In the data rows, the value 128 means zero.
Some points:
[224 145 125 110 113 108 150 123 143 154 108  88 103 159 129 144 122 170
 105 133 133 130  54 137 163  86 140  96  91 157 130 134]
[130 160 197 112 134 135 148 115 175 146 145 155 117 160 115 143 138 127
  71 136 127 115 116 127  43 137 106 129 111 114 192 157]
[112 133 102 197 120 143 159 120 197 119 153 149 182  96 162 154 149 146
 133 181 190 117 187 167 141 162 110 155 119 177  84 185]
[121 140  91 103 186 149 195 141 161 106 120  86 158 143 147 146 150 104
 126 168 141 142 121 160  83 118 145 140 169 138 139 166]
[105  89 142 113 123 127 133  84  87 121 134  22 119 113 118 112 182 105
 170 189 185 189 158 118 129 109 117 128  59 184 131  69]
[135 166 162  83 140 103  79  92 145  80  83 135 119 131 101 104 164 144
 122 138 162 117 163 117  70 127 149  88  81 122 155 144]
[135 137  75 132  85 135 142  95 144 152 166 168 168 118 126  95 114 132
  99 152 110  73 121 103  76  92 169  82 106 171 118 107]
[ 73 184  90 221 138  86  98 134 122 144 146 131 141 110  66 130 142 153
 107 177  98 129 171 103 123 162 136 150  87 122 150 144]
[ 71 110 161 130 125 105 119 158  70 129 159 178 129 122  98 128 104  75
 102 164  93 106 108  85  92 167 144 154  92 143 112  66]
[113 102  95 143 106 161 134 120 127 143 167  85  83 150 149  98 135 118
 143 130 119  37 142 136 132 146 145 119 154  78 166  88]
[137 139 124 119 139 140  79 167 133 141 158  47 144  79 124 120 123 150
 125  72 129 109  93 153 152 139 134 146 143 126  95  83]
[126 134 133 127  79 145 175 147 150  69 161 147  86 123  95 106 112 201
 144 127 183 148 100 166 105 111  93 160 149 159 164 162]
[ 42 121  91 173 102 101 149 114 107 126  82 126  82 100 131 124 187  98
  82 108  66 183  99  91 162 110  76 126 102 111 140 187]
[157 191 127 102  97 150 187 154  82 215 136 162 115 124 157 110 114 129
 145 120 184 136 143 157 164 151 162 134 130 161  79  75]
[123 106 157  88  94 169 100 120 135 106 136 139  96  57  91 163 103  79
 130 151 181 163  72 176 159 186 135 138 172 168 101 120]
[184 147 120 166  78 113  98 190 139 127 125 132 116 160 133 140 101  79
 154 132 152 100 102 115 131 145 135 129 138 141 141 147]
[103  80 128 208 206  82 171 124 148 138 101  63 123  76  92 108 106 135
  74 132 141 134 129 143 124 107 141  79 166 102  86  99]
[ 83 154  97  91 125 130 125 112 155 183 103 133  77  88 131 141 183  97
 160  78 194  47 131  89 155  86  97 104  59 120 122 139]
[ 85  62 116  60 148 165 145 103  66 130 155 146 134 102 105  97 151 148
  96  95 111 124  85 177 171 145  93  85  81 138 182 135]
[142  84 191  89 210 144 129 122 163 166 147 111 158 158 169 124 117 127
 174 164  77 134  66 121 150 145 141 123  78  57 140 115]
[118 147 131 140 104 158 108 139 131 114 173  79 156  70 168  99 109 132
  57 166 108  94 133 143 185  85 103 117  87  90  90 132]
[121  90 155 166 147 111 114 123 144 134  39 151 103 174 135  75 129 163
 154  99 143 170 157 164 170 177 118  89 156 168 136 133]
[ 62  99 145 149 120 103 163 123 112 152 101 175 133 150 192 127 100 102
 127  88 174  99 102 158  88  62 178  98  89 149 110 149]
[ 96  66 187 112 135 171 134  94  77 123 142 159  64  87 143  98 102 179
 143 196 143 108 106 103  72 116 111 113 158 129 148 100]
[132  97 130 122 122 119 147 101 176 171 140 136 162 189  73 120 128 150
 163 157 141 121 132 195 170 153 118 123  99 110  63 133]
[103 153  91  57 120 125 134 121 147 118 125 139 110  71 124  81 127 139
 104 151 121 145  80 149 164 182 180 116 159  90  56 188]
[155 111 103 142 121 127 128 136 165 133 109 172 143 121 126  97  96 135
 172  59 158 193 135 128  95 139 113 113 103  77 111  82]
[170 167 144  94 116 181 161  63 115  91 171  91 135 127 144  83 133 147
 105  95 141 139  99  88 195 141  98 154 133 145 167 145]
[ 94 201 118 127 166 227  86 116 142 132  53 129 130 129  72 122 140  74
 183 151 128 107 164 118 157  90  99 137 132 104 142 143]
[160  82 159 153 123 158 128 126  75  62 114 109 152 116 156 200 123  95
  97 130 146  72 155 182 115 113  91 136 126 130 117 138]
[ 89 105 127 146 135 131  82  74 152 118 130  84  90 197 157 145 133 143
 164  94 126 111  92 114  99 179 153 121 145 155  40 174]
[149 148 120  55  95 109 112  86 150  43 162  97 178 172 147 125 112 132
  63 137 137 123 156 147 144 167 159  96 110 131 181 118]
[127 152 132 120 179 109 112 145 128 179 214  87 100 126 193 131  95 112
  97  98 146 132 138 151  94 111 139 107 153 188 171 165]
[126 139 178 174 116 125  95 166 192 118 136 120  92 150 119 106 122 158
 142 147 132 117 110  54 105 142 160 109  97 104  95 155]
[123 147 124 132 155  85 129 118 142  98 119 150 138 104  85  41 103 170
 133 134  80  78 137 160  93 134 172 178 121 144 127 105]
[192 108 106 127 168 121 107 128  28 170  93 114 101 115 121 118 134 143
 161  98 165 106 172 168 112 164  64 110 139 123 133 155]
[142  94 114  94  99 115 136 183 137  63  66  88 164 133 142  70 172 112
 151 145 105  68 106 118 108 116 130  64 130 142 148 166]
[136  86 159 145 104 167 141 119 136 142 151 118 106 114  82 170  76  92
  75 114 125 152 158  99 144  76 172  84 108 117 154 158]
[168 124  80 154  77  96 169 127 135 170 113 107  70 111 120 118 153 116
 124 137  90 122 132 104 154 123 175 172 124 103 184 150]
[160 162 167  94 146 172  95  97 145 150  98 152 113 126 135 137  83 182
  83 141 115 119 166 147 142  99  60  98 152 141 115  89]
[112 109 162 144 115 127 130 101 151 184 138 111 192 158 103  81 123 127
 119 110 114 129  88 156  86 105 127 134 187 148 160 188]
[151 155 164 160 155 109  94  98  93  92 115 147 126  97  76 149 121  56
 113  84 159 143  90 109 194 162 211 116 167 128 179  90]
[147  93 122  97 129  84  62 178 103 139 115 186 173 110  91 115 184 121
 105 115 145 113 139 142  91 150 115 170 117 126 164 198]
[143 169 121 120 114  95 143 157 142 132 105  66 118 165 121 157 181 157
 127 146 190 123 147 120 116 100 153 138 155 136 120  57]
[137  77  87  92 171 135 113 151 190 167 175  64  77  99  91 144  99 140
 126  93 166 162 196 120 110 106 183 171  88 177 183 105]
[139 105 110 150 125 114 106 135 146 150 125 153 187  98 143 143 125 105
 200 160 114 131  87 111 131 126 168 106  83 155 122 145]
[117 126 176 140  75  46 174 135 140 143 179 162 102 138 100 146  78  97
 147 127 130 122 175 132 142 190  64  97 103 102 104 121]
[ 50 182 171 117 134  73 142 172 104 142  68 126 106 138 192 114  69 142
 142 147 161  95 148 156 171 137 106 144 139  96 196 136]
[110 134 148  79 144 106 125 107  84 144 142 144 116 181  98 123 107 147
 146 109 111 167 184  98 148 135 181 100 129 145  81 189]
[132 108 126  98 101 116  82 197 189  64 115 131  94 134 149 126  81 136
 156 121  97 154  94 110 148 131 104 118 130 147 129  66]
[113 116 120 105  94  89 106 108 127 135 124 132 126 163  77 151 148 146
 129 165 122 115  90 115 202  99 132 173 164 145 120 109]
[173  76  80 122 142  54  79  82 160 145 130 155 144 106 162 157 105 173
 135 151 145  87 104 151 129 116  99 101 171 150 116 142]
[160  57  92 114 142 124 121 153 150 147 107 210 132  95 136  96 183 168
  88 144 132 185 179 115 143  88 149 124 119 113 132  67]
[153 132 100 153 192 113 205 159 138 108 140 138 123 160  97 130 127 121
 104 156 155 133 145 110 138 141  69  32 101 106 115  93]
[107 139 153  96 192 112 149 119 157 103 136 116 147 113 115 128 134  68
 127  93 119  86 127 172 164 112 194 174 145  95  76 135]
[ 91 143 128 141 183 134 158 110 124 105 157 161  93 138 107 143 122 147
 134 152 219 117  74 112  95 153 163 157 103 125 154 133]
[119 166 142 177 140 144 126  96 141 121 138 119 127 106 143 105 172 209
 133 106 117 123 123  86 150 179  86 128  98 149 110 147]
[128 146 189  84 103 119 136 133 192 197 101 102 128  92 190 143 127 111
 138 143  91 141 127 145 144 139  90 123 120 109 163 125]
[114  99  52 148  97 143  95 140  94  81 153 169 140 197 162  69  80  95
 197  83 122 137 143 135 164  88 135 112 102 121 159 145]
[ 81 121  85 111 138 111 103  57 167  89 101 140  64  93 144 144  90 105
 143 105  50 187 188 157  99 133 124  92 144 101 101  99]
[173  96 125 137 174 147 107 146  96 128 137 130 167 125 138  91 158  90
 155 178 130 142 118  68 111 129 131 146  84 123  70 146]
[110 155 137 168 109 111 131  66  79 138 155 136 181 180 190 151 197 128
 123 126 137 202 117 189 139 129 165 126  98 109 149  73]
[ 88 149 169 100 118 171 132 187 134 172 151 143 145  95 116 138 127  97
 109 112 139 149 117 140 139  90  79 123 143 162  75 135]
[134  94 145 132 100 146 160 136  93 142 108  81 138 173 123 130  72 130
 144 190 103 173 158 137 139 163 142 160 105 157 177 160]
[163 146 106 151 134 119 213  83 114 130 103 167 136 162 119 118  86  71
 112 164 105  91 108 120 163 136 141 116 131 176 140 112]
[211 212 122 108 129 115  98 136 112 165 113 114 128 142 109 122  71 102
 103 152 102 183 158 116  86  81 113 130 133 147 108 147]
[118 118 114 124  47 153 118  98 125  91 128 142 151 116 111 191 152 166
 154 125 103  76 178 157 143 112 161 133 135 132 107 111]
[150  94 158 138 122 182 153 137 123 117 123 138 145 105 165 175 175 133
 138 155 167 151 146  62 137 109 106  99 187 127 120 168]
[134 211  98  78 135  66 181 163  87  88 130 130 134  96 137 126 142 133
 150  83 170 141  94  82  92 146 139  84 147 121 111 138]
[119 165 122 135 150 186 165 197  86 149 170 148 163 128 145 114 143 142
 110 138  92 118 162 137 154 120 149 103 147  77 101 120]
[136  95 217 160  85 145 115 143  70 121 135 120  89 100 117  62 135 125
 158 118 132  86 154 103 140 116 125 147 152 109  80 141]
[132 130 131 111  81 181 148  76 154 163 101 143 217  90 115 130 121 120
 172  46 127  83 158  65  86 193  87 163 112 136 139  68]
[149 126  93 102 124  96  87 172  75 142 111 141 114  88 145 156  94 138
 117 157 134 137 119 120 149 115 163 125  85 110 118 150]
[139 131 112  90 122 193 175 151 134  95 105 124 130 120 131 153  87 183
 135 125 136  95 131 146 103 126 155 132 110  46 160 122]
[130 156 195 185  98 119  76 104 139 136 140 138 173 140  78  89 137 153
 115  88 136 155  98 119 141  43 137  91 152 147 124 124]
[120  75  99 161  89  99 145 127 130  90  95  98 153 143 219 117  71 135
  36  87 183 147 132  61 117 141 110 215 126  73  90 131]
[123 110  95 169 168 128 113  78 109 179 108 129 121 146 166 150 174 119
 116  75  99  85  96 112 136 148 115 132 167 128 154  90]
[137 128 123 125 160  78 161 100 134  69 117 140 152  98 115 119  77  93
 160 151 107 145 128 133 150  61  79 154 149 141 131 134]
[134 112 154 159 141 125 156 175 146 138 139  91 139 155  73 122 120 103
 130  94  92 121 115 161 107 118  93 112 109 143 138 109]
[145 133 152 152 153  97 122 106 111  94 153 146 128 110 134 203 133 144
 156 141 118 135  76 109 100  71 114 126 158 124 152  81]
[ 62 127  50 119  88 198  99 101 126 138 141 122  84 200 102  88 116  96
 102 164 159 139 138 110 107 114 127 114 200 109 104 126]
[137 106 178 120 146 107 162 154 176 104 116 139 112 164 134 134 169  87
 133 124 111  77 205  76 160 107 162 154 167 157 136  88]
[145 113 122 107 132  94 143 155 120 100 188 145  66 158  75 194 189 124
 141 139  51  69 125 133 143 144  98 144 101 161  99 169]
[ 91 169  98 123 125 146 156 144  66 116  90  81 142  96 149 144 116 179
 167 100  49 119 146 100  94 103 143  94 164 227 116 124]
[134 120 172  85 124 116  97 132 110 129 140 105 167 146 135 145 178 112
 119 133 140 167 183 106 127 151 163  65 155  73 150 166]
[162 134 114 121 172 159  69 120 133 136 139 192  61 148 194 114 146 106
  85 144 115 123 146 152 107 110 119 184 101 143 116 127]
[ 74 113  90 137 177 164  89 217 117 128 111 108 170 199  96 118 122 168
  98 100 140 149  78 119 152 139  95 160 103 162 131  87]
[140 131 104  92 101  82 154 111 116 175 190  89 111 134 129 130 118 142
 178 145  97 158 109  97 113 136  79 167 149  79 132 125]
[117  76  96  96  82 113 154 141 146 198  96 140 183 104  70 204 114 140
 108 115 129 149 113 110 116 131 144 126 182 112 183 156]
These points spread out most along one direction. How far along it is each point below, from 0 to 99? 50 is the average, and the first point above lies past it. One standard deviation of the points above along it is 16.
[103 145 139 111 166 159 171 131 147  80 123 181 121 166 139 205 141 172
 167  72 103 186 141 132 143  66 135 194  97 118 119 149] 50
[128 144 160 164 119 159 150 154 106 105 107 125 140  43 159 130 131 171
 137 153  93 164 145 158 113 176 163 146 108 176 165 109] 57
[143 175 110 161 139 128 122 111 177 110 167 137 133  94 127 124 139 110
 112 120 117 126 112 116 139 166 118  97 115 113 173 131] 52
[167 123 128 186 170 135 111 144 127 116 170 158 115 100 143  92 133 135
 168 101 137 111 172 148 196 137 128 167 164 125 172 181] 40
[151 132 121 159  98 137 127 145 156 127 187 134 102 119 175  86 195  97
 184 111  79 188 106 174  63 135 149 123 194  98 119 108] 45
[130 127 111 134 116 142 125 184 103 111 135 180  98 188 120 145 184 159
  75 115 107 129 114 127 119 149 120 112 181  91 121  80] 41
[ 80 138  96 109 188 105  51 126 120 119 176 137 196 133 146 164  87 109
 148 168 131 126 152  59 138 166  76 129 186 146 140 119] 43
[156 139  81 163  97 165 121 118 124  88 113 136 102 119 109 121 151  42
 138 125 154 178  81 172  93 107  72 135  96 109 126 120] 44
[141 121 145 117 114 153 118 109 149 151  61 156 103 145 194 140 131 112
  63 118  92 143  96  79 132 161 145 169 106 186 101 125] 44
[165 121 143  92 136  77 147  77  81 118 141  96 149 131  85 115 122 146
 115  76 132 131 147 112  90  82 112 218 125  82  75 141] 54
[157 137 105 210 150 203  85 104  77 130  92 116 111 135  82 206  79 162
 160 144 107  93  98 134 110 176 167 111 102  65 105 161] 30
[142 117 140 117 123 129 135 148 130 104  98 100 130 151 138 140 141  76
  58  72 101 136 152 190  76 188 107 130 113 167 101 121] 55
[ 69 159 159 152  75  95  61 152 121 138 123  92 134 127 156 182 139 156
 139 134 140 118 131 201 126  79 122 131 105  89 134 111] 50
[138 159 133 109 129 111 134 113 129 152  60 124 144 140 112  93 150 115
 127 212 135 130  90 160 102 121 122 190 163 104 129 105] 56
